Some points:
[-20  30  17  -2  54  33 -76  22  43 -17 -14  40 -20 -36 -33 -18 -11 -23  25  17 -23 -40  23  10  -7  22  47 -27  -9  -5  16   3  66  58   8  34 -11  41   6  34  30  38  33 -27   7   5 -10  26]
[-20 -16 -10  -7 -71  34  10 -31   1  31 -25  -8 -51  15 -14 -11  18 -28  67 -20  69  32  37 -95 -43 -13  29 -18   4  10 -49  19  -8  10  -6 -14 -27  36 -13  39  23 -25   5 -62   9  21  18 -27]
[ 31 -29  11 -41  66  29  15  14  20   2  16 -44 -68 -43  23   9  -6 -24  53   3 -20  23  35  35  49 -59 -17 -22   8 -23 -41  -6  11 -18 -31 -79 -24  22  10 -29  19   1 -27  35   1  16  -9 -17]
[ 14 -17   2  -1  48   6   7 -13 -14 -15  -7 -28  74  61  29  15 -10 -20  13  42 -57   5  45 -62 -11  42  36 -20   1 -15  17 -11  18 -43 -45  25  -4  19  -3   4 -27 -11  -1   2 -28 -42 -43 -16]
[-30 -23   0 -38  35 -47  58  14  -8  26 -49   2 -29  69  13 -24  14 -51 -17   0   2 -29 -39  35  24   6  68   3 -35  20 -34  28  13   6  13   9  19 -12  33  -2  34 -14 -32  -8 -23 -45  28   8]
[-14 -13 -31 -60  10 -67 -28  27   7  21  29  40  -4  11  31   4  -7 110  66  33  10 -33  26 -13   4  37   0  50 -22 -38  18 -38 -14  35  18 -14 -19  -7 -32 -17   6 -52 -50 -16 -11   6  44 -38]
[-22  34  -1 -52 -37  83  12  -6 -60  -1 -42 -25   2 -15 -20  57 -19  23 -25 -24  18  -1  41  31  23  30 -11  16  13   1  67  10  24   4   5  10  22 -25  49  19  13  -2 -45   3   7  22 -20 -22]
[-10 -10   2  43   2 -37  58   4  27   2  38 -21 -51 -17   9  69 -18 -38  12   8  25  11  -2  -5  33  12 -10  40  75  52  48 -46 -28  14  19  44  18  58   4 -18  32   5  27  47  -8 -57 -46 -20]
[ 23  57 -59 -18 -77 -18 -31 -12 -19 -78  26 -36 -29   0  -5 -59   2 -68  38 -13 -50  15 -13  18   2  47  38  13  17  18   3 -10  15 -13 -11 -17  21  -7 -15   2  16 -15 -26  15   2  -4  38  12]
[-11 -18 -18 -54 -34 -18 -22 -32 -47   9   1 -11   7  35 -17 -23  -2  20  47  -9  -9  33 -51  39  38 -67  -7  23  32 -39 -36  14  13  45 -39  81  16  25 -24 -37 -14  22  57  44  -6  46 -13  15]
[  2  39  43 -50  26 -20 -31   6 -51   5  48  30 -30 -18  -6   9 -14 -46 -13 -54 -24  16 -34 -19 -18  10  18  32 -46  -9 -19 -13 -49  13   7 -36  13 -16  22   6 -53  36   7 -72  -9 -32 -81  16]
[ 25 -41 -53 -52  16  43 -13   1   8  -2  40  20  88  10 -34   0 -47 -11 -39 -11  48 -38 -30  34 -12   0  19 -30  17 -10 -23   9 -24 -21   3 -20   4 -14 -51 -32  48 -31  26 -23   2 -22 -20 -16]
[ -8  33  37 -11 -34  -6 -44  18  41   6  26  -8   6  25   5  -4  12  42  -4 -13  15   7   2 -18 -16   3  12 -17 -39 -58  -8  15 -44 -64  15  30  -6 -28  59   4  47  -8  19 102  18   9 -13   7]
[  38   14   22  -36   -8  -68   33    2   -2  -16   38   22   -6  -62  -13   -4  -29   12 -109   19   -3   -8   34  -39   12  -28  -45   34  -30   46  -25   18   31  -35   -8   60  -16   38   -4   51   15  -24   -8    7  -40   56   -6  -52]
[ 42 -42  34   9 -34 -60 -53 -27   2 -19 -27  73  -5  45 -49  21   2  18  -5  80   7   2 -13 -24  27   3 -19 -27  32  37  -5  -9 -24   6  -5 -42  40  16  40 -20 -18  44 -11  10  75 -45  24 -14]
[-31 -27  44   6  20 -42 -16  12  22  -3  14  -6  81  19 -27  57 -27 -48  60 -27  -8 -10  -9  13 -50 -43 -17  33  22  65  25  12  14 -37 -14 -23  -8 -43  23  35  -8  -4  -7 -30  11  93  48  67]
[ 18  49  84 -16  -8 -20 -11  20  23 -21  -4 -34  37  55   4 -46  -9  10 -24  -2  55  69  13  48 -21  14 -26   6   5 -25  54  -6  17   0  18 -32  -2  17 -24 -44  -4   1  35 -50 -32 -14  54 -17]
[-26 -65 -14  -5 -19 -34 -28 -23 -17  43 -15  -7  11 -73 -29 -27   5 -22  24   8  -9  18  11  46  -7  12 -25 -50 -37 -26  59 -15  -7   4  26 -31 -13   3   0  71 -45  14  21  57 -69 -20  15 -30]
[ 30 -56  14 -16 -57  70  54  15 -10  -7 -15   7 -13 -20  45  15  19  30   3  -9  -5   1 -23 -36  31  59  -1 -45 -16  38 -58 -69   4  18   6  18 -25 -12  19 -22 -19  -1  40   4 -49  57  13  54]
[-34  41  14  29  -8  -2  -8  21 -48  12  12  -4  32 -54   9  25  30 -69  -8  58  27  -9 -42  -6   6  16 -15  -9  18  14 -32  19  29  -3  41   9 -45 -30 -17 -67  -7 -24 -14  27  31  12 -40 -52]
[  9   0  13   5  27 -16  86 -19 -15  -9  11 -34  31 -19 -25 -21  26  19  -5  -5   8 -32 -39 -55  14 -33  88  -8 -22 -26  62 -13  12 -14  15 -32  22  25 -17  11  -7  -2  -6  -2  72  41  -9   6]
[ -1  -4 -54  44 -35  28   2  -6   6   3  13 -27  -5   1  40 -18   9  60  18 -11 -43 -19 -47  39 -56 -31 -44 -19   1   5   6  11  22   3  16  -8   0  49 102 -17  -5 -29   8 -57  -3  -8 -33 -28]
[ 44   7 -16 127  54  31  24 -39 -30  42  20  36  13  14  19  39 -34  17  30 -32  35  61 -22  29  13  58  12  15 -83 -17 -31  48   1  42 -23  10  14  39   5   4 -12  14 -38  37   9  18  57   2]
[ -17  -19    5   28   20    4    4   10   11  -55  -21   37   28   42  -13  -64   43   -8   29  -66   22  -37    8  -32   79   -7 -104   26  -35    6   14    4   35  -46  -13   -1   31  -15  -29   14    5   10   22  -34   27  -41    9   -8]
[-14  10  37   4 -12  22  -1  18  15  12  40  34   6  23  -8 -38  -7   9 -22 -60 -17 -18 -52  -6 -41   0   5 -15  97 -16  -8 -10   8 -13 -25   0 -25   5 -17  44 -46  19 -78  37   4 -44  37 -33]
[-15  -2 -28  59  -3  32 -55  -4 -10  -6  30 -26 -31  74  40  -8  -5  29 -60  52  -6  42   1   7  59 -28  18  13   2  27  -8   7 -21  -7  31 -17 -19 -50 -23  69  13  13  11  -6  -2  34 -44   8]
[ 22  29  17  21 -52 -30  23   4 -20  25  -9  16  14 -26  57  17   0 -37   3  14 -24 -42  39  -7 -10  -8 -52 -16  28 -72  14  46 -34  65 -24   8  19 -46  -2  34  29 -27  30 -40  21 -40  26  33]
[ -2  65 -72   4 -48  24  26  17  31  23 -24  40 -37   6  11 104   1 -11 -27  25 -14  12 -25 -18  16 -66 -18   5 -22 -49  15 -11  27 -44  27 -11   6  17 -43 -33 -15  42  -4  17 -61  -7   3  53]
[  6   8  -4  19  50  65 -35   9 -38   5 -14  -9  16 -25  -7  -4  57  20 -49  -1  -4 -14  65  23 -18 -57  19  34  -8  35 -42 -60 -29  -8  22  30  -5  32  12   2  -7 -81  -2  31   0 -68  38  58]
[ 19 -23  23  -3 -42   7 -14   0  44  -3 -70 -61  15 -78  51   5  -7  61  21  -1  -5  -6 -18  19   9   2  21  10 -31  23 -11  41 -18  12   2  20 -27   1 -63  16  -6  17 -41 -23  31 -46 -47  52]
[-18   7 -56  13  77 -49  -5  12  17 -44 -42 -53  27 -35  11  15  -7  20 -42 -26  29  -9   9 -14 -30   5   8  -1  33 -19 -52 -33  18  29 -13 -12  13 -51  31   5   9  77  30 -19  16  18  34 -50]
[-36 -30   1  19 -19  18  35  20  63   1   6 -13 -11  29 -36  -6  28 -14 -29  -2 -45 -10  93  31 -13  13   3  -5  -9 -14 -43  21 -40  59  13  -8  29  -4 -12 -37 -43 -15 -24   4   1  50 -39  -8]
[-35  32  13 -11  24  17  76 -30   6  -4  -6  29 -22 -22 -37 -87 -33  27  28  48   1  14 -10   0 -63   9 -26 -21 -16  45  24  -3 -22 -26 -14  11   5 -57  -3 -36   3  30  17  20   8 -19   1  30]
[ 42 -20 -16  29  70 -12 -51 -23   3  32 -26  27 -77   8 -23  -1  25  -9 -58 -17  -5  -7 -12  -9 -21  40  -3  -4  54  20  82  29 -15 -30 -36  -2 -16 -27 -21 -54  -6 -20  24 -30  -8  49 -12   2]
There is one direction along which these points spread out most. Take the direction at right angles to it along which they spread out most. Go by this last direction. How far along it is each point below, from 0 to 99? The average is 50, and the first point in the table lies past the average. One standard deviation of the points above along it is 16.
[-14 -13 -31 -60  10 -67 -28  27   7  21  29  40  -4  11  31   4  -7 110  66  33  10 -33  26 -13   4  37   0  50 -22 -38  18 -38 -14  35  18 -14 -19  -7 -32 -17   6 -52 -50 -16 -11   6  44 -38] -> 71
[-10 -10   2  43   2 -37  58   4  27   2  38 -21 -51 -17   9  69 -18 -38  12   8  25  11  -2  -5  33  12 -10  40  75  52  48 -46 -28  14  19  44  18  58   4 -18  32   5  27  47  -8 -57 -46 -20] -> 11
[-15  -2 -28  59  -3  32 -55  -4 -10  -6  30 -26 -31  74  40  -8  -5  29 -60  52  -6  42   1   7  59 -28  18  13   2  27  -8   7 -21  -7  31 -17 -19 -50 -23  69  13  13  11  -6  -2  34 -44   8] -> 36
[ 42 -42  34   9 -34 -60 -53 -27   2 -19 -27  73  -5  45 -49  21   2  18  -5  80   7   2 -13 -24  27   3 -19 -27  32  37  -5  -9 -24   6  -5 -42  40  16  40 -20 -18  44 -11  10  75 -45  24 -14] -> 43
[-22  34  -1 -52 -37  83  12  -6 -60  -1 -42 -25   2 -15 -20  57 -19  23 -25 -24  18  -1  41  31  23  30 -11  16  13   1  67  10  24   4   5  10  22 -25  49  19  13  -2 -45   3   7  22 -20 -22] -> 45
[  9   0  13   5  27 -16  86 -19 -15  -9  11 -34  31 -19 -25 -21  26  19  -5  -5   8 -32 -39 -55  14 -33  88  -8 -22 -26  62 -13  12 -14  15 -32  22  25 -17  11  -7  -2  -6  -2  72  41  -9   6] -> 49
[-34  41  14  29  -8  -2  -8  21 -48  12  12  -4  32 -54   9  25  30 -69  -8  58  27  -9 -42  -6   6  16 -15  -9  18  14 -32  19  29  -3  41   9 -45 -30 -17 -67  -7 -24 -14  27  31  12 -40 -52] -> 26
[-11 -18 -18 -54 -34 -18 -22 -32 -47   9   1 -11   7  35 -17 -23  -2  20  47  -9  -9  33 -51  39  38 -67  -7  23  32 -39 -36  14  13  45 -39  81  16  25 -24 -37 -14  22  57  44  -6  46 -13  15] -> 61
[ -8  33  37 -11 -34  -6 -44  18  41   6  26  -8   6  25   5  -4  12  42  -4 -13  15   7   2 -18 -16   3  12 -17 -39 -58  -8  15 -44 -64  15  30  -6 -28  59   4  47  -8  19 102  18   9 -13   7] -> 51
[  6   8  -4  19  50  65 -35   9 -38   5 -14  -9  16 -25  -7  -4  57  20 -49  -1  -4 -14  65  23 -18 -57  19  34  -8  35 -42 -60 -29  -8  22  30  -5  32  12   2  -7 -81  -2  31   0 -68  38  58] -> 45
[ 19 -23  23  -3 -42   7 -14   0  44  -3 -70 -61  15 -78  51   5  -7  61  21  -1  -5  -6 -18  19   9   2  21  10 -31  23 -11  41 -18  12   2  20 -27   1 -63  16  -6  17 -41 -23  31 -46 -47  52] -> 72
[ -2  65 -72   4 -48  24  26  17  31  23 -24  40 -37   6  11 104   1 -11 -27  25 -14  12 -25 -18  16 -66 -18   5 -22 -49  15 -11  27 -44  27 -11   6  17 -43 -33 -15  42  -4  17 -61  -7   3  53] -> 29
